In the data rows, the value 128 means zero.
Some points, each followed by its number:
[146 119 100 198 139  73  74 164 142 132 147 154  63 125 155 133 150 172
 126 100 152 148 168 115 133  75 124 136 160  85 113 149 166 147  91 113
 133 139] 0
[157 138 165 104 120 138 130 131 140 117 120 127 143 157  99 116 132  99
  81 144 137 111 105 133  98 126 135 142  93  97 123 138 117 145 132  92
 151  95] 1
[147 125 102 132 130 134 143 110 142 132 127 143 126 141 130 126 135 125
 125 142 126 120 119 145 171 159 128 116 117 129 124 133 125 134 132 137
 110 104] 2
[157 129 136 147 113 147 131 115 131 125 113 153 121 121 120 142 126 123
 137 129 141 112 150 158 138 126 121 135  95 109 152 115 144 130 119 112
 158 139] 3
[132 136 102 115 112 129 136 148 135 137 132 144 144 159 126 118 122 121
 121 115 135 138 129 123 121 138 124 130 131 132 150 125 135 155 125 136
 138 115] 4
[171 172 148 120 174 154 122  54 116 125  59 135 142 120 115 129 118  54
  74 157  58  49  70 175 180 173  98 151  97 179  88  95 120 159 107 149
  83 116] 5
[ 83 107  34  82 187  41  29 126 106  99  97  18  99 156 252 164  48 156
 103  61  70 132 105  92 164 134 100 130 207 197  97 161 173   0 223 180
  97 163] 6
[101 148 153 138 118 151 139 170 146 117 151 157 133 113  84 103 148 145
 119 129 174 131 125  79  89  88 114  86  92 107 149 115 150 137 137  54
 127 148] 7
[177 112 159 145 177 138 105  45 124  99 105 138 109 133 156 153 148  77
 174 158  56  63 124 142 159 133 187 170 147 155  72 111 108 109  92 138
 121 159] 8
[ 95 143 113 154  96 114 126 200 156 113 141  47 176 223  78 140 105 157
 135  18 159 130 143 132  74  62 126 138 150 178 154 170 106  78 135 135
 132 145] 9
[ 96 200 174 125 195 131 107 111 135 170 147 124 145  92 148 111  81 127
 105 141  80 175  90 194  56  88  51  71  47  54 116 117 114 144  92 132
 121 115] 10
[174 144 152 120 155 150 109  79 117 104 107 152 117 124 122 115 138  99
 112 168 102 100 101 169 128 130 136 138  93 155 102 129 120 120 103 139
 108 157] 11
[150 111 149 114  91 121 150 147 117 152 135 147 134 146 123 105 138  91
 107 134 144 138 144 130 109 135 157 113 127  75 168 149 124 175 135 105
 182 126] 12
New points follow, each followed by the number of its nearest point above by angle, seen from the average point of the numbered points.
[  0  41 158  25 128  82 238 255  68 255 239  93  11   0 255  10  69 254
 239  98 212 128 112 169  73 112 159  99 255 185  31 204 124 119 255 255
  32  59] 6
[121 138 123 164 138 120 119 122 148 138 126 132  89 126 137 151 122 136
 151 122 147 125 141 146 126  98 113 140 141 116 123 125 143 109  96 127
 136 151] 0
[141 117 125 130 147 115 140 113 124 115 138 111 126 140 126 118 119 124
 135 139 123 119 129 136 114 126 144 147 117 128 121 151 121 120 118 130
 128 125] 8
[118 128  83 139 137 143 132 123 155 175 122 133  80 108 161 159 137 155
 185 124 151 117 141 105 144  97 124 157 138 158 137 107 127  74  94 114
 113 159] 0
[106 136 137 122 153 117 130 126 132 116 137 141 135 107 134 119 125 145
 127 128 132 157 141 135  85 124 114 124 113  85 135 114 125 132 109 115
 123 111] 10
[ 86 125  86  91   0 141 149 238 149 120 135  94 174 197 148  93 116 141
 147 108 174 155  96  34 156 127 187 129 156 171 146 137 146 127 205  95
 164  94] 4
[163 139 127 115 140 152 123 118 101 117 102 156 161 139 111 135 155 115
 110 153  88 108 118 106 154 178 114 128 127 158 125 115 145 157 123 151
 107 112] 5
[ 91 142 111 136 141 126 152 148 119 134 160 100 106 105 116 123 109 155
 141 132 160 147 135 115 105 105 136 127 121 114 109 148 136 101 130  96
 141 136] 7
[128 140 108 134 116  92 134 133 132 132 150 126 108 139 149 129 148 137
 134 134 142 118 125 105 140 103 121 113 142 162 131 134 151 100 120 137
 100 131] 0
[155  91 164 154 140 119 120 113 116 134 110 115 132 133 136 131 159 104
 125 158 113 127 143 102 140 131 170 126 134 107 101 119 118 105 117 117
 146 147] 8
[166 146 108 119 154 143 151 122 156  82 105 161 122 170  84 140 177 116
 135 124 125  92 105 109 136 124 169 143 138 107 125  83 101 140  82 107
 130 115] 8
[ 23 204  47 164  58 109 121 254 130 159 191 111 144 128  93  98 182 175
  77  82 220 178 119  23 132 113  66 117 149 190  82  83 167  96 159 115
 115 126] 7
[ 66 113  67 105 105  90 135 177 110 149 179 117 113  78 153 119  89 170
 121 122 165 197 115 109 112 111  91 117 168 156 109 141 129 105 130 133
  73 137] 6
[103 110 187 124 117 151 102 134 116 108  84 149 106  92  75 164 135 126
 138 107 126 134 170 142 144 125 169 139 139 105 156 103 132 155 147 135
 203 149] 3
